122, 87, 48, 113
107, 126, 94, 146
116, 62, 206, 112
95, 156, 138, 128
113, 217, 82, 220
|
220, 82, 217, 113
128, 138, 156, 95
112, 206, 62, 116
146, 94, 126, 107
113, 48, 87, 122

175, 145, 149, 210, 142, 91, 144, 61, 82, 187, 166, 100
128, 122, 124, 132, 126, 109, 130, 125, 109, 135, 132, 145
|
145, 132, 135, 109, 125, 130, 109, 126, 132, 124, 122, 128
100, 166, 187, 82, 61, 144, 91, 142, 210, 149, 145, 175

168, 68, 195, 78, 172
78, 164, 179, 164, 71
203, 214, 70, 169, 124
111, 112, 160, 47, 110
46, 115, 65, 158, 55
108, 191, 185, 192, 127
111, 160, 51, 128, 221
199, 61, 78, 43, 129
|
129, 43, 78, 61, 199
221, 128, 51, 160, 111
127, 192, 185, 191, 108
55, 158, 65, 115, 46
110, 47, 160, 112, 111
124, 169, 70, 214, 203
71, 164, 179, 164, 78
172, 78, 195, 68, 168

96, 136, 129, 119, 147, 148, 187
133, 145, 190, 69, 118, 145, 145
143, 148, 96, 140, 163, 141, 162
140, 128, 158, 203, 109, 122, 110
136, 43, 56, 85, 102, 146, 182
|
182, 146, 102, 85, 56, 43, 136
110, 122, 109, 203, 158, 128, 140
162, 141, 163, 140, 96, 148, 143
145, 145, 118, 69, 190, 145, 133
187, 148, 147, 119, 129, 136, 96

113, 168, 175, 162, 51, 93, 187, 183
115, 168, 175, 162, 51, 71, 158, 183
|
183, 158, 71, 51, 162, 175, 168, 115
183, 187, 93, 51, 162, 175, 168, 113

108, 137, 156, 138, 113, 175, 93
55, 113, 129, 217, 63, 109, 62
162, 165, 202, 193, 186, 216, 156
214, 134, 111, 84, 213, 112, 203
|
203, 112, 213, 84, 111, 134, 214
156, 216, 186, 193, 202, 165, 162
62, 109, 63, 217, 129, 113, 55
93, 175, 113, 138, 156, 137, 108

111, 145, 82, 95, 105, 177, 119, 199
149, 148, 117, 100, 126, 135, 117, 149
117, 129, 88, 101, 73, 118, 120, 138
164, 101, 104, 126, 71, 53, 139, 63
117, 142, 83, 88, 98, 166, 115, 199
114, 139, 85, 112, 61, 128, 114, 141
138, 146, 95, 93, 121, 165, 118, 193
142, 109, 156, 154, 123, 80, 129, 70
|
70, 129, 80, 123, 154, 156, 109, 142
193, 118, 165, 121, 93, 95, 146, 138
141, 114, 128, 61, 112, 85, 139, 114
199, 115, 166, 98, 88, 83, 142, 117
63, 139, 53, 71, 126, 104, 101, 164
138, 120, 118, 73, 101, 88, 129, 117
149, 117, 135, 126, 100, 117, 148, 149
199, 119, 177, 105, 95, 82, 145, 111
---
77, 207, 79
69, 221, 73
127, 142, 106
|
221, 73
142, 106

109, 139, 221, 169
128, 176, 215, 162
181, 132, 92, 145
129, 176, 215, 163
|
176, 215
132, 92

169, 117, 54
207, 146, 154
93, 105, 54
|
146, 154
105, 54

210, 208, 214, 209
45, 47, 42, 50
213, 211, 41, 209
42, 47, 44, 46
214, 204, 213, 211
|
47, 42
211, 41

56, 132, 79
85, 163, 156
186, 130, 131
|
163, 156
130, 131

132, 54, 156, 113
154, 147, 113, 106
118, 102, 50, 130
|
147, 113
102, 50

100, 114, 83
56, 144, 113
186, 83, 187
142, 151, 132
|
144, 113
83, 187

223, 192, 184, 46
120, 149, 83, 223
133, 132, 46, 150
|
149, 83
132, 46
